(in the rows, 128 means zero)
One turn sends every row of this set to another row. A few are shown first. Where does it send the rows asked after them?
Z406: [135 137 133 119 153 103 135 114 135 124  97 151 145 140 121 108 148 114
 116 109 107 101 115 141 113 127  95]
Z544: [120  99 112 120 119 153  92 144 134 120 170 126 122 129 111 137 103 135
 152 115 154 116 122 127 130 124 125]
Z502: [122 129  99 105 114 118 124 136 121 124 138  99 113 144 136  95 133 108
 136 128 130 111 109  93 110 101 132]
Z666: [126 118 118 113 113 146 123 132 141  97 105 133 168 115 102 105 125 149
 167 128 154 127 105 136 124 141 109]
Z538: [ 94 110 120 107 142 133 115 161 117 103 127 131 136 125 136  79 160 137
 131 121 127 105  92 157 125 115  83]
Z110: [102 102 155 125 151 122 128 164 126 134 123 138 123 107 112 127 121 131
 134 108 122  86  96 155 148 131 120]
Z614: [110 139  93 102 136 112 124 150 146 121 122 125 151 140 155  93 127 111
 140 136 148 112  83 129 135 118 119]
Z359: [ 90 126 133 125 135 116 110 134 123  79 121 102 143  97 122  89 133 122
 126 129 143 131 128 122 100 126 124]
Z805: [128 121  98 106 124 127 127 124 126 126 142 101 107 147 134 111 129  99
 133 124 133 117 114  91 119 109 137]
Z132: [ 97 109 145 132 136 142 119 140 118 109 106 138 136 128 125 118 169 144
 141 133 125 117 127 170 125 141  80]
Z826: [122 125 129 133 120 132 131 134  87 129 126 140 145 109 129 102 155 118
 129 176 110  99 147 129 127 114 125]
Z112: [125 145 137 132 138 125 125 125 122 121 110 159 158  94  94 126 115 117
 123 154 137 120 143 118 107 138 115]
Z261: [113 130 146 139 140 129 121 122 114 109 107 166 150 101  90 118 129 126
 124 138 136 130 144 129  97 129 130]
Z360: [124 131 133 130 130 108 116 109 146 131 128 131 146 124 122 124 142 126
 108 128  88  86 135 153 136 123 127]
Z225: [129 129 119 118 153 127 142 127 106 111 105 151 126 135 119 107 144 110
 141 101 140 137 117 123  87 132  82]
Z962: [116 102 120 118 111 152  98 145 148 130 169 132 125 130 108 135 100 139
 147 122 147 106 129 142 138 121 127]
Z754: [117 123 119 146 117 138 134 128 107 113 124 138 145 113 136  96 149 111
 135 170 138 125 154 127 138 115 144]
Z907: [113 123 139 128 157 128 150 178 108 143  93 159 126 116 124 111 138 110
 145 143 140 125 109 129 129 126 112]
Z301: [131 132 101 101 128 150 136 141 121 122 101 142 143 131 109 113 123 119
 153 131 146 136 108 113  86 143  88]
Z454: [123 146 116 123 130 105 126 130 138 137 105 129 156 145 148 140 128 116
 162 148 143 116 106 132 129 137 132]
Z935: [101 144 123 104 135 110 112 139 129 114 115 103 147 106 122 102 125 112
 104 153 112 105 124 115  93 133 111]
Z481: [136 127 133 133 131 126 133 122 107 152 110 142 129 134 118 163 127 119
 162 130 129 113 132 138 116 147 121]
Z854: [119 112 121 132 148 133 134 160 120 112 152 191 154 111 111 101 126 123
 143 122 138 113 105 138 131 102 105]
Z625: [114 114 127 133 105 136 109 116 145  99 138 118 159 100 109 121 129 149
 151 132 133 111 128 151 150 131 137]
Z31: [107 111 124 123 140 116 113 115 140 127 175 143 103 145 122 139 120 111
 107 113 119 101 124 143 135 119 108]
Z878: [119  95 117 108 122 161 116 146 107 109 149 100 100 119 115  97 149 127
 127 124 120 111 129 118 123 120  82]
Z355: [113 111 133 139 126 160 136 118 121 128 106 147 120 130 111 151 140 127
 148 131 141 131 144 152 126 156 104]
Z18: [108 111 133 119 138 124 117 114 134 133 170 148 106 144 117 143 124 116
 112 110 121  88 126 146 135 113 110]
Z840: [109 109 113 111 115 150 122 145 116 100 145  99 102 120 123  81 152 121
 122 126 128 114 129 115 122 115  79]
Z114: [ 89 111 130 120 137 136 139 145 160 130 116 140 128 121 117 132 108 117
 125 127 145 103  91 143 161 140 138]
Z358: [114 101 111 109 115 151 120 142 117 108 141 100  97 127 121  79 145 121
 114 130 121 114 127 122 128 124  84]
Z264: [ 96 120 132 121 146 141 159 159 110 127  97 161 127 115 119 118 140 110
 145 153 155 130  97 125 135 131 114]
Z702: [112  97 115 116 112 147  93 147 141 126 174 129 123 130 106 134 100 142
 146 126 136 112 120 140 129 126 124]
Z959: [126 119 102 105 115 116 124 128 113 121 145  97 109 140 134  94 125 108
 139 126 132 112 103  97 121 108 136]
Z71: [114 123 105 120 143 139 139 153 142 128 140 196 155 130 115 105 119 113
 122 140 129 112 101 131 127 107 116]
Z621: [111 111 121 115 146 134 109 117 131 134 164 144 101 148 118 142 128 111
 100 113 115  92 125 133 125 119 101]

Z261 turns into Z264
Z959 turns into Z31
Now these:
Z406 turns into Z132
Z935 turns into Z110
Z962 turns into Z502
Z71 turns into Z826
Z544 turns into Z805
Z360 turns into Z538
Z355 turns into Z301

One turn sends every row of this set to another row. A few are shown first. Where does it send the rows asked after them?
Z658: [111 112 113 135 160 148 133 115 115 107 136 127 129 114 133 152 107 129
 126 111 112 129  78 142 143 131 114  91 134 124 151 122 105 144 163 141
 139]
Z156: [119 131 108 121 155 125 163 104 112 119 129 142 132 150 116 125 116 121
 124 125 136 142 138 154 136 146 104 103 150 116 137 137  90 136 121 149
 119]
Z506: [122 135 129 107 158 157 142 114 121 151 131 137 128 150 125 143 106 161
 128 132 113 146 105 111 152 109 132 104 145  98 133 133  80 121 135 109
 127]
Z521: [134 129 112 135 163 108 123 109 106  92 174 122 141 135 171 128 134 132
 158 110 113 126  94 126 133 130 148 125 123 128 146 118  93 131 121 130
 135]
Z166: [121 111 108 144 151  97 110 128 120 143 118 115 152 133 129 136 129 165
 140 115 123 109 112 148 158 147  96 133  98 136 155 119 144 144 131 124
 151]
Z259: [132 133 133 159 143 103 112 128  68 161 135 125 141 142 136  99 146 151
 129 128 125 121 119 130 111 112 160 111 133 134 150 112 122 122 140 146
 121]
Z126: [108 106 123 127 151 142 128 110 122 164 152 141 149 143 111 130 114 134
  97 129 115 136  90 132 118 124 107 123 140 159 141 124  98 116 118 130
 130]
Z841: [174 137 127 128 127 119 119 128 130 132 125 133 136 141  92 135 134 132
 168 121 116 124 128 135 175 138 105 116 128  90 133 120 129 127 129 133
 134]
Z620: [131 137 142 123 137 116 144 121 126 117 121 130 101 139 120 153 126 167
 151 119  93 139 148  99 157 144 103 112 115 109 136 134 138 114 117 139
 140]
Z834: [136 132 117 123 123 162 121 130  87 110 127 150 176 160 147 141 155 144
 111 134 147 134 135 110 135 144 131 120 141 113 141 117 135 115 140 102
 143]
Z329: [139 130 128 109 121 156 137 114 108 132 180 117 154 137 147 119  98 122
 129 138 120  98 108 132 135 120 128 122 120 137 128 101 129 115 103 114
 131]
Z210: [124 113 141 155 160 135 129 140 134 131 124 142 125 128 116 126 112 132
 129 108 105 104 106 158 139 126 109 138 119 132 132 127 169 121 104 131
 151]
Z471: [126 135 137 126 114 109 114 130 102 125 166 141 148 139 175 130 123 134
 143 107 117 135 158 118 137 129 120 115 147 106 155 127 124 100 128 158
 127]
Z313: [129 145 148 139 132 119 157 114  75 121 150 124 145 167 141 137 131 178
 127 139 116 115  95 108 153 110 130 127 135 125 120 115  99 127 126 139
 150]
Z727: [130 148 140 144 145 106 121 109 150 138 140 100 105 132 113 162 113 161
 131 134 117 141 105 138 145 116 142 139 131 114 138 112 138 100 159 114
 156]
Z441: [173 132 124 144 131 123 114  98 119 113 136 147 115 116 155 131 133 118
 115  84 122 165 126 142 127 122 123 130 135 129 148 127 145 117 132 127
 110]
Z705: [147 126 145 143 120 132 100 105  97 133  97 141 147 128 132 142 167 167
 103 113  98 149 103 101 128 122 127 123 117 117 155 125 119 130 119 132
 124]
Z221: [147 134 118 117 108 147 120 113 126 160  95 137 141 150 151 127  99 126
 132 131 118 142 126 146 128 115 128 152 147 125 146 131 155 122 130 100
 132]
Z703: [137 120 115 131 147 121 146 106  93 117 132 105 139 176 132 160 128  96
 145 153 121  91 125 143 128 127 141 118 145 124 120 116 105 115 131 141
 144]
Z541: [112 127 110 139 131 124 131  96 108 110  63 123 136 145 138 147 132 135
 108 123 119 127 132 129 123 102 132 119 135  96 150 121 144 117 140 135
 160]
Z211: [146 154 129 136  99 110 129 130 123 150 132 130 139 139 152 111 133 138
 124 122 115 123 103 134 105  96 148 105 131 145 139 109 127 155 156 127
 122]
Z951: [145 148 113 122 107 160 121 128 134 123 143 124 158 172 161 145 128 123
 119 126 113 137 125 129 147 153 151 125 125 109 143 110 115  93 150 110
 158]
Z54: [139 162 123 151 153 136 126 132 104 122 100 127 126 166 152 132 134 127
 108 136 120  98  85 152 143 124 139  99 111 133 141  96 139 100 134 139
 148]
Z462: [161 168 128 135 154 143 126 121 123 109 118 151 117 159 148 133 154 117
 120 107 120 104  86 106 118 121 140 121 147 112 152 122 134 106 136 148
 138]
Z825: [124 121 140 132 158 123 122 103 134 135 143 118 143 119  97 123 151 149
 122 116 154 129 145 133 139 128 140 140 121 117 144 125 130  81 100 130
 141]
Z639: [143 101 131 128 156 137 118 128 145 125 134 123 123 131 125 151 137 154
 131 107 116 157 112 128 159 145 166 135 112 131 127 109 136 138 153 102
 147]
Z219: [117 118 113 134 129 100 129 129 116 137 123 124 140 144  64 131 137 137
 137 127 114 139 149 136 122 123 156 128 138 130 140 132 133 127 112 118
 140]
Z549: [103 131 127 146 134 117 122 124 109 130 129 122 136 139 193 142 138 127
 132 130 116 126 159 133  99 114 102 120 133 126 136 124 126 104 135 117
 126]

Z841 turns into Z825
Z620 turns into Z219
Now these:
Z259 turns into Z54
Z329 turns into Z521
Z211 turns into Z462
Z705 turns into Z541
Z156 turns into Z126

